In the data rows, the value 500 means zero.
Here are some points, one per row:
np.array([380, 590, 446, 553, 584, 379, 475, 654, 405, 557, 588, 432, 433, 365, 364, 460, 528, 566, 388, 469, 538, 542,
          347, 381, 575, 342, 530, 388, 459, 447, 430, 597])
np.array([510, 448, 605, 381, 581, 497, 596, 504, 454, 436, 659, 457, 460, 467, 585, 535, 538, 638, 390, 448, 450, 528,
          547, 363, 606, 584, 592, 480, 427, 549, 513, 329])
np.array([583, 540, 448, 460, 642, 592, 455, 527, 539, 556, 580, 581, 547, 583, 627, 547, 597, 588, 526, 480, 442, 495,
          442, 487, 440, 470, 544, 632, 746, 715, 653, 575])
np.array([649, 561, 591, 721, 451, 580, 359, 420, 312, 500, 466, 517, 656, 683, 623, 610, 641, 675, 497, 523, 601, 579,
          564, 548, 563, 543, 552, 406, 545, 502, 428, 585])
np.array([524, 666, 573, 681, 662, 676, 661, 402, 415, 458, 665, 391, 365, 409, 537, 386, 343, 302, 610, 578, 536, 576,
          510, 377, 486, 476, 456, 561, 599, 584, 573, 547])
np.array([552, 561, 387, 462, 487, 419, 413, 446, 523, 460, 460, 527, 510, 341, 455, 430, 422, 616, 391, 621, 591, 383,
          497, 391, 454, 522, 573, 470, 657, 378, 522, 397])
np.array([399, 566, 582, 384, 419, 384, 357, 461, 357, 451, 477, 440, 397, 558, 494, 547, 568, 428, 552, 406, 648, 406,
          502, 473, 562, 403, 377, 544, 440, 644, 524, 397])
np.array([342, 433, 378, 643, 580, 492, 606, 377, 590, 571, 516, 667, 533, 580, 401, 565, 643, 433, 461, 606, 516, 505,
          476, 628, 440, 592, 581, 451, 618, 525, 577, 401])
np.array([527, 649, 516, 556, 654, 589, 522, 617, 551, 448, 405, 312, 516, 481, 307, 372, 401, 446, 447, 384, 462, 499,
          572, 530, 489, 690, 613, 474, 459, 464, 651, 475])
np.array([557, 557, 595, 444, 315, 407, 553, 393, 583, 551, 499, 630, 480, 546, 486, 518, 492, 497, 552, 580, 617, 586,
          523, 617, 510, 564, 435, 508, 554, 562, 475, 383])
np.array([529, 432, 481, 410, 574, 429, 446, 504, 441, 482, 471, 486, 398, 488, 647, 388, 550, 437, 596, 463, 572, 518,
          483, 701, 680, 555, 680, 606, 675, 365, 439, 564])
np.array([477, 490, 423, 420, 469, 331, 416, 536, 379, 410, 374, 377, 430, 540, 543, 598, 377, 382, 551, 589, 411, 620,
          412, 468, 334, 571, 372, 535, 568, 493, 552, 529])
np.array([596, 586, 472, 505, 590, 487, 687, 634, 631, 533, 603, 480, 419, 648, 434, 572, 389, 514, 414, 568, 531, 325,
          518, 514, 474, 318, 499, 577, 371, 390, 447, 453])
np.array([366, 594, 523, 538, 411, 454, 503, 505, 542, 466, 450, 342, 378, 491, 427, 372, 670, 605, 526, 438, 542, 605,
          490, 555, 555, 601, 439, 681, 495, 424, 599, 603])
np.array([480, 484, 507, 481, 466, 570, 437, 554, 520, 346, 467, 348, 553, 360, 576, 588, 362, 377, 324, 362, 566, 604,
          584, 607, 501, 438, 453, 479, 415, 547, 429, 499])
np.array([381, 518, 455, 575, 370, 394, 556, 586, 426, 422, 399, 636, 500, 392, 514, 580, 455, 340, 439, 416, 316, 327,
          482, 592, 540, 496, 459, 381, 527, 475, 574, 464])
np.array([422, 516, 465, 431, 534, 364, 473, 295, 451, 463, 443, 614, 475, 639, 485, 477, 375, 479, 406, 390, 344, 602,
          529, 463, 659, 360, 447, 552, 481, 439, 639, 579])
np.array([422, 499, 496, 491, 430, 555, 621, 604, 582, 591, 512, 387, 579, 581, 389, 495, 628, 480, 461, 591, 523, 409,
          659, 570, 526, 402, 447, 514, 633, 564, 358, 649])
np.array([652, 530, 531, 515, 412, 438, 426, 593, 525, 479, 581, 504, 434, 549, 435, 449, 433, 449, 484, 387, 518, 505,
          599, 617, 450, 628, 600, 549, 542, 449, 545, 423])
np.array([606, 467, 550, 545, 510, 461, 339, 620, 641, 489, 495, 580, 377, 442, 429, 582, 545, 499, 546, 584, 366, 515,
          436, 352, 630, 587, 569, 484, 454, 658, 387, 514])
np.array([416, 469, 580, 442, 604, 595, 464, 509, 381, 596, 609, 555, 403, 601, 398, 418, 546, 465, 491, 495, 309, 349,
          550, 534, 452, 575, 548, 524, 347, 522, 422, 528])
np.array([490, 619, 447, 508, 424, 457, 403, 361, 410, 622, 542, 489, 427, 406, 552, 447, 433, 574, 409, 635, 502, 377,
          623, 566, 397, 627, 431, 444, 398, 463, 622, 648])
np.array([623, 622, 519, 602, 592, 479, 669, 478, 356, 379, 371, 408, 579, 327, 450, 524, 485, 626, 438, 453, 356, 390,
          453, 598, 401, 517, 419, 617, 621, 587, 391, 472])
np.array([399, 399, 460, 537, 387, 527, 539, 648, 553, 562, 530, 618, 534, 532, 580, 572, 363, 657, 560, 459, 414, 625,
          488, 395, 426, 596, 452, 619, 414, 389, 386, 592])
np.array([533, 426, 451, 506, 735, 419, 427, 491, 549, 629, 417, 566, 578, 467, 369, 519, 490, 435, 444, 391, 612, 612,
          560, 401, 404, 561, 360, 503, 514, 492, 409, 462])
np.array([437, 499, 699, 624, 689, 606, 533, 521, 564, 532, 472, 534, 591, 434, 565, 546, 553, 476, 688, 452, 603, 465,
          494, 499, 457, 522, 339, 293, 433, 259, 402, 510])
np.array([641, 365, 597, 515, 484, 472, 525, 443, 587, 391, 488, 429, 427, 418, 487, 567, 677, 598, 657, 607, 531, 561,
          398, 563, 311, 378, 410, 493, 283, 448, 598, 449])
np.array([395, 513, 617, 465, 467, 586, 546, 606, 457, 502, 675, 513, 527, 607, 501, 653, 560, 506, 471, 533, 554, 579,
          388, 647, 553, 580, 601, 391, 562, 474, 477, 465])
np.array([526, 522, 351, 460, 439, 345, 587, 501, 578, 439, 614, 450, 652, 594, 681, 424, 656, 506, 535, 604, 412, 459,
          457, 323, 469, 436, 367, 216, 394, 443, 474, 471])
np.array([539, 389, 277, 351, 358, 492, 503, 363, 593, 522, 669, 505, 581, 454, 378, 471, 408, 355, 400, 532, 511, 579,
          581, 554, 555, 624, 406, 508, 566, 500, 398, 460])
np.array([391, 501, 616, 438, 565, 427, 578, 457, 601, 517, 531, 522, 634, 579, 538, 456, 378, 658, 519, 580, 711, 515,
          391, 534, 403, 538, 594, 508, 466, 629, 477, 612])
np.array([440, 580, 439, 519, 503, 649, 465, 616, 496, 345, 513, 685, 456, 459, 591, 405, 637, 392, 490, 484, 563, 426,
          519, 435, 477, 561, 435, 583, 396, 540, 543, 508])
np.array([544, 558, 571, 432, 509, 580, 653, 660, 506, 565, 442, 652, 577, 452, 454, 575, 427, 621, 680, 566, 490, 641,
          683, 508, 622, 432, 510, 531, 550, 522, 632, 513])
np.array([418, 452, 546, 595, 463, 548, 424, 445, 451, 527, 368, 347, 618, 480, 407, 373, 339, 450, 570, 566, 459, 418,
          398, 442, 553, 460, 501, 527, 449, 569, 485, 298])
np.array([630, 548, 561, 460, 526, 428, 646, 646, 478, 666, 415, 474, 617, 646, 675, 569, 649, 428, 443, 629, 549, 633,
          584, 517, 519, 663, 544, 569, 430, 505, 519, 431])
np.array([565, 444, 470, 591, 549, 390, 580, 425, 515, 578, 417, 411, 358, 445, 582, 404, 455, 504, 579, 339, 514, 417,
          553, 513, 477, 430, 649, 390, 476, 640, 430, 561])
np.array([560, 293, 495, 548, 539, 506, 530, 511, 338, 322, 450, 548, 353, 578, 433, 293, 421, 588, 501, 506, 543, 431,
          461, 590, 474, 499, 387, 465, 475, 450, 389, 429])
np.array([581, 456, 488, 380, 360, 437, 483, 522, 428, 668, 638, 531, 657, 471, 504, 472, 530, 378, 567, 319, 450, 401,
          427, 390, 284, 345, 578, 525, 497, 427, 422, 513])
np.array([518, 394, 413, 490, 380, 555, 507, 362, 517, 360, 389, 385, 432, 617, 436, 654, 511, 563, 504, 357, 536, 384,
          545, 351, 547, 603, 510, 470, 540, 459, 624, 584])
np.array([483, 596, 646, 668, 448, 453, 385, 420, 650, 402, 536, 522, 564, 513, 526, 473, 470, 480, 509, 587, 441, 607,
          695, 562, 426, 381, 599, 517, 447, 468, 454, 475])
np.array([576, 305, 570, 548, 420, 638, 625, 504, 543, 587, 376, 451, 500, 378, 490, 354, 436, 310, 326, 544, 434, 478,
          347, 457, 597, 529, 615, 640, 514, 564, 627, 671])
np.array([574, 424, 544, 467, 510, 576, 374, 556, 669, 599, 543, 452, 436, 443, 533, 478, 365, 527, 499, 477, 352, 485,
          443, 590, 486, 442, 379, 333, 616, 549, 543, 555])
np.array([501, 517, 361, 390, 526, 581, 455, 362, 496, 577, 429, 453, 456, 393, 607, 669, 628, 677, 720, 662, 509, 558,
          515, 638, 615, 473, 534, 575, 401, 510, 395, 547])
np.array([558, 559, 392, 357, 458, 584, 509, 478, 335, 473, 341, 465, 384, 492, 355, 410, 583, 457, 559, 534, 518, 685,
          584, 457, 423, 444, 630, 321, 472, 433, 450, 464])
np.array([441, 592, 429, 562, 414, 658, 561, 540, 651, 640, 470, 526, 423, 593, 665, 401, 541, 546, 379, 351, 472, 541,
          398, 483, 396, 385, 438, 506, 527, 411, 529, 321])
np.array([373, 363, 331, 395, 545, 491, 345, 545, 495, 437, 597, 465, 678, 551, 598, 523, 543, 550, 634, 570, 501, 447,
          598, 597, 477, 467, 641, 582, 542, 505, 674, 408])
np.array([470, 318, 554, 574, 493, 510, 543, 515, 481, 601, 568, 404, 386, 488, 592, 558, 557, 509, 526, 526, 444, 436,
          613, 351, 459, 479, 443, 493, 597, 342, 518, 538])
np.array([502, 609, 664, 383, 482, 571, 461, 429, 500, 356, 405, 516, 464, 528, 423, 473, 552, 460, 394, 597, 352, 440,
          360, 505, 374, 408, 438, 518, 492, 354, 466, 543])
np.array([663, 592, 421, 620, 566, 629, 420, 454, 482, 573, 619, 575, 584, 589, 511, 506, 489, 512, 446, 376, 483, 462,
          403, 535, 532, 465, 404, 539, 315, 367, 463, 459])
There is one direction along which these points spread out most. Take the direction at right angles to it along which they spread out most. Then take the direction at right angles to both along which they spread out most. Go by this last direction. For each point below, how far along it does it lie, from 0 to 99? The average is 50, and the first point in the table lies past the average. One standard deviation of the points above along it is 16.
np.array([470, 318, 554, 574, 493, 510, 543, 515, 481, 601, 568, 404, 386, 488, 592, 558, 557, 509, 526, 526, 444, 436,
          613, 351, 459, 479, 443, 493, 597, 342, 518, 538]) 51
np.array([399, 566, 582, 384, 419, 384, 357, 461, 357, 451, 477, 440, 397, 558, 494, 547, 568, 428, 552, 406, 648, 406,
          502, 473, 562, 403, 377, 544, 440, 644, 524, 397]) 22
np.array([422, 499, 496, 491, 430, 555, 621, 604, 582, 591, 512, 387, 579, 581, 389, 495, 628, 480, 461, 591, 523, 409,
          659, 570, 526, 402, 447, 514, 633, 564, 358, 649]) 60
np.array([630, 548, 561, 460, 526, 428, 646, 646, 478, 666, 415, 474, 617, 646, 675, 569, 649, 428, 443, 629, 549, 633,
          584, 517, 519, 663, 544, 569, 430, 505, 519, 431]) 65
np.array([552, 561, 387, 462, 487, 419, 413, 446, 523, 460, 460, 527, 510, 341, 455, 430, 422, 616, 391, 621, 591, 383,
          497, 391, 454, 522, 573, 470, 657, 378, 522, 397]) 33
np.array([416, 469, 580, 442, 604, 595, 464, 509, 381, 596, 609, 555, 403, 601, 398, 418, 546, 465, 491, 495, 309, 349,
          550, 534, 452, 575, 548, 524, 347, 522, 422, 528]) 59
np.array([652, 530, 531, 515, 412, 438, 426, 593, 525, 479, 581, 504, 434, 549, 435, 449, 433, 449, 484, 387, 518, 505,
          599, 617, 450, 628, 600, 549, 542, 449, 545, 423]) 49
np.array([583, 540, 448, 460, 642, 592, 455, 527, 539, 556, 580, 581, 547, 583, 627, 547, 597, 588, 526, 480, 442, 495,
          442, 487, 440, 470, 544, 632, 746, 715, 653, 575]) 64
np.array([373, 363, 331, 395, 545, 491, 345, 545, 495, 437, 597, 465, 678, 551, 598, 523, 543, 550, 634, 570, 501, 447,
          598, 597, 477, 467, 641, 582, 542, 505, 674, 408]) 25
np.array([560, 293, 495, 548, 539, 506, 530, 511, 338, 322, 450, 548, 353, 578, 433, 293, 421, 588, 501, 506, 543, 431,
          461, 590, 474, 499, 387, 465, 475, 450, 389, 429]) 42
np.array([381, 518, 455, 575, 370, 394, 556, 586, 426, 422, 399, 636, 500, 392, 514, 580, 455, 340, 439, 416, 316, 327,
          482, 592, 540, 496, 459, 381, 527, 475, 574, 464]) 34
np.array([418, 452, 546, 595, 463, 548, 424, 445, 451, 527, 368, 347, 618, 480, 407, 373, 339, 450, 570, 566, 459, 418,
          398, 442, 553, 460, 501, 527, 449, 569, 485, 298]) 48
np.array([440, 580, 439, 519, 503, 649, 465, 616, 496, 345, 513, 685, 456, 459, 591, 405, 637, 392, 490, 484, 563, 426,
          519, 435, 477, 561, 435, 583, 396, 540, 543, 508]) 56
